128 stands for zero in the data rows.
Some points, one per row:
[ 54 106 187 147 178 109 207  97 227  80  48 120 255 129  43 153  83]
[185 125  90 118 152 104 114 216  80 174 159 128  18 121 153 126 136]
[149  77 116 142 161  88 110 210 115 200 171 121 118  91 154  81 122]
[140 108 124 123 165 146  94 175  95 159 137 132  52  93 135  83 128]
[173 110  71 120 147 101  77 205 131 151 166 133  12 143 137 128 191]
[146 107 129 139 122 143 137 159  83 123 128 136  35  93 108 146 139]
[169  98 116 148 167  89 115 215 120  95 105 117  32  94 185 102 126]
[ 95 159 112 186 154 126 107 148  86 153 112  99 107 173 158 106 126]
[147 114 133  92 122  58 148 161  94 170 118 130 104 107 128 132 160]
[141 223 149 174 150 143 131  66 221   4  46 112 176 105 167 236 105]
[135 102 187 175 149 152 153 136  96 117 135 135 164 133 129  94  93]
[181  91  72  88 133 104 104 168  37 156 158 124   0 164 136 125 157]
[138 109  58 157 117  60 163 139 171 108  96 135  69 230  96 131  94]
[  0 115 135 103  16 140 122   0  32 105   0 120 247  45 157 189 107]
[131 144  99  75 144 159  94 107 204 154  92 150 223 141 192  97  75]
[ 88 132 142 153 143 128 230  20 157  90 119 134 255  54  54 116 134]
[194 127 121  93 165  99 126 188 135 168 109 118 102  69 194  98 134]
[ 96 111 127  92  63 113 189 120 159  23  78 125 198  64 134 132 159]
[163  92 146  92 132  89 148 151 152 172 142 145  97 100 164 130 155]
[197  87  89  55 176  93  72 243   0 152 160 131   0 169 201  49 241]
[110  99 154  86 143  83 132 148 135 104 148 126  95 159 106 138 123]
[102 107 146 135 148 123 114  86  95 138 176 137 140  15 124 142 137]
[177 101 131 103 123  84 131 227  67  63  94 159   5  76 169 108 148]
[156 134 131 148 126 152  89 129  85 131 164 118  33 144 126 125 155]
[ 54 106 144  94  87 160 103 111 181   0  65 103 143  92 157 180 124]
[ 73 107 136 175 116 180 149  48 141 139 116 183 193 178 140 122  84]
[181 116  56 117 163 113  81 255  18 232  98 127   0 115 156  94 103]
[163 137 101 126 143 112 174 200 168 146  69 107 171  87 160 100 109]
[141 134 143 126 117  94 114 221 103 197 139 137  41 165 105 131 147]
12 more points follow, each with its number after it:
[138 128  93 105 132 148 170  52 111 148  99 124 205 179 135 137  98] 0
[157 106 122 143 168 105 140 201 138 185  68 114  67  63 185  79 112] 1
[141 168  97 127  89  81 143 172 163 151 152 110 150 151 126 133 135] 2
[167 139 105 133 116 113 113 204  94 144 131 127  14 144  93  83 146] 3
[152  85  95 119 137 139 125 180 152 155 137 167  56 144 133 142 127] 4
[161 131  68 132 192 123  51 154 127 162 173 148   0 149 104 128 147] 5
[177 141 119 123 124 118  95 145 128 130 192 133  11 126 140 121 135] 6
[150 171 152 120 149 147 101 179  99 137 147 136  78 183 127  86 137] 7
[152  89  84 192 155  98 145 212 138 184 126  97 153 126  99  82 101] 8
[122 138 114  74 131 120 112 106 137 141 102 150 125 208 105 111 159] 9
[ 56 183 169  77 139 142 161 120 255  88  66 161 255 142 147 178  50] 10
[142 122 200 198  86 162 171 166 139 107 222 165 168 149 122 105  24] 11
Which three of these numbered points are nearest to each point below, looking only along the 7 directions in which the first points spread most? Their numbers follow each, nearest first.
[103 179 119  92 107 169 204  98 109 134 129 110 243 224  99 115 105] > 0 9 2
[135 150 156 169 111 114 126 159  99 181  89 120 148  96 116 112  86] > 8 2 1
[ 81 139 203 190 164 103  90 136 175 161 162 158 169 141 145 134  78] > 11 0 2
[169 150  94 159 172 113 116 195  88 186  60 132  78 106 151  92  77] > 1 8 4
[124 126 165  96 198 124 139 134 154 138 100 114 162 137 150 163 158] > 2 11 9
[151 153 180 118 167 114  90 115  91  94 168 120  77 122 173  93 140] > 6 7 4
[128 168 123 131 143  90 125 145 163 118  92 120 157 127  79 142 124] > 2 11 0
[147 160 134 114 146 125 123 182  98 203 168  99 113  47 126  88 100] > 1 8 7
[169 105 100 123 109 119 122 118 104 132 132 128   0 133 144 160 168] > 6 3 4
[149 125 141 135 153  80 148 166 120 139 106 116  43 169 139  83 168] > 4 3 7
[167 102  81 110 122 151  77 206  97 192 137 121  60  54 156 151 102] > 1 3 7
[164 128  82 129 136  89 132 200  84 149 137 118   0 149 148 110 155] > 3 4 6
[136 124 119 155 119  79 148 196 184 177 125 159 120  59 139  85  77] > 8 1 2
[146 107 141 134 136  73 129 200  39 159 138 125   0  90 136 117 155] > 3 6 4
[164 120 122 113 130 132 107 186  99 108 139 116  13 136 161 103 157] > 6 3 4
[140 102  66 121 136 108 154 205 171 169 134 157  56 184 139  94  98] > 4 2 7
[123 120 121 113 147 152 105 126 116  88 194 163  50 129 117  88 105] > 6 7 4
[169 135  78 119 129  56 103 215  44 204 142 140   0 112 107 116 181] > 3 5 6
[121 110 105  97 131 164 114 156 101  94 172 148  56 221 152  89 206] > 6 7 4
[170  41 114  94 162  81 115 221 146 162 140 127  63 175 137 112 110] > 4 3 7
[180 107 149 124 138  90  93 205  99 150 202 147  27 155 104 132 176] > 6 3 5
[152 148 104 115 129  73 144 121 173 185  91  80 111 106 146 116 159] > 2 4 8
[130 115 142 138  99 185 171  30 228  75  28 116 255 152  85 183  74] > 10 0 11
[110  71 163 111 100 122 176 107 222   0  85 110 255 176 169 100 108] > 10 0 2
[188 163 100 123 150 128 113 158  99 159 222 105   0 172 136  89 177] > 5 6 7
[127 101 145 116 149 128  99  80 149 118 196 128 115 192 119 125 181] > 9 7 4
[133 142 122 132 141 101 113 143   5 156 118 140 124  63 170 146 105] > 1 7 4
[136 193 133 113 186 139  91  89  95 155 155 101 131 161 133  81 155] > 7 4 9
[194 118  72 116 160 121 135 227 136 181 211 148   0 156  96 107 158] > 5 3 6
[169 163  79 137  76 151 109  76 174 140 184 132 148 223  35 204 131] > 9 11 0
[121 175 165 206 145 101 150  70  62 117 177 109 140  51 118  81 124] > 11 7 2
[157 111 119  90 115  47 122 213  55 128 119 168  60  47 160  96 160] > 1 3 4
[145 103 106 115 101 123 117 131 132  80 156 118  59 114  96 160 185] > 6 4 7
[153 122  88  93 154 136  85 178  97 195 164 135  26 177 133  94 194] > 5 7 6
[ 84  47 189 150  85 255 153  73 138 215 134 169 255 228  89 115 141] > 0 11 9
[131  88  96 132 165 177  93 160 124 150 147 113  80 175 141 133 119] > 7 4 6
[124 161 149 107  96 140  78 115 172 173 140 118 247 180 135 151 148] > 0 9 2
[137  97 162 160 141  64 111 140  84 139 178 145  77 144 134 119 183] > 6 4 7
[117 104  94 116 155 107 112 208 149 190 135 124  81 146 135 101 161] > 4 7 2
[122  81 192 227  64 136 169 102 210 110  28  72 255  76 181 152 142] > 10 0 11
[131 112  65 130 121 192  93 126  82 170 143 116 109 194 152 102 116] > 7 9 4
[163  93 110 105 135 142 137 198 119 132  86 118  73 151 177 121  92] > 4 2 7
[ 85 131 193  93 100 124 154  56 212   0  71 137 230  71  97 194 129] > 10 0 11
[102  98 151 134  88 158 127  94 109  75  66 120 202 131 153 134 128] > 0 9 2
[ 99 115 203 200 141  62 104   0 230  48  99 184 255   7 153 255   0] > 10 11 0
[116 175 194 163 118 143 125  19 130 126 232  55 186  89  85 135 177] > 11 0 9
[112 134 187 161 115 118 202  93 208  65 161 133 154 135  58 194  82] > 11 2 0
[185  97  87  91 130  89  99 199  66 169 146 155   0 143 126 104 160] > 3 5 6
[139 101  72 122 127 168 126 162 219 114 144 139 165 118 138 136 141] > 2 9 4
[105 111 212 129 170 223 158  67 246  45  74 241 255 255  70  77   0] > 10 0 11
[117 188 151 140  53 140  75   6 102 149  97 138 164 129  50 163 155] > 0 11 9
[130 109 183 149 135 122  97 152  96 169 165 121 113 209  87 129 172] > 7 4 9
[ 58  97 255 144 167 180 207  55 155 113   9  72 255 116 152 156  75] > 10 0 11
[180 141  79 115 160 114 104 247 120 184 133 138   0 107 121 132 135] > 3 4 5
[156 179 157 127 122 147  44 134 116 133 131 129  88  91 155 113  94] > 7 6 4
[159  91 125 138 124 102 124 137 133 105 134 136  70  90 134 149 113] > 4 7 2
[123 172 113 102 132  96 120 151 123  70 119 125 131 128 109  95 102] > 2 4 9
[123  86 132  40 135 119 133 122 145 189 237 134 107 231 158 118 105] > 9 7 4
[ 75 148  71 129 109 146 154 126  91 190  90 107 195 184  74 163 114] > 0 9 2
[177 123  62  98 107  71 106 189 152 170 153 125  82  96 149  90  99] > 4 1 2
[155 116 167 132 111  90 143 181 124 159 169 124 111 112 102 118 172] > 4 2 7
[123 124  79 139 174 138  63 180  84 182 124 142  52 126  96 108 140] > 7 3 4
[ 61 223 187 148 120 156 148   0 171 106  58 128 255  64 117 189  43] > 10 0 11
[117 130 139 129  90 169 128 106 116 143 156 137   2 215 101 191 103] > 7 5 6
[201  93 127 108 138  77 121 206  90 167 111 136  13  59 160 111 131] > 1 3 4
[154 128 130 131 160 128 118 140 115 128 116 121  41 141  77  97 113] > 4 7 3
[113 138 113 137  77 150 142 106  83 164  81  83 181 120 119 146  76] > 0 2 11
[195 111  91  87 167  87 114 194  62 161  93  93  29  77 177 129 154] > 1 3 4
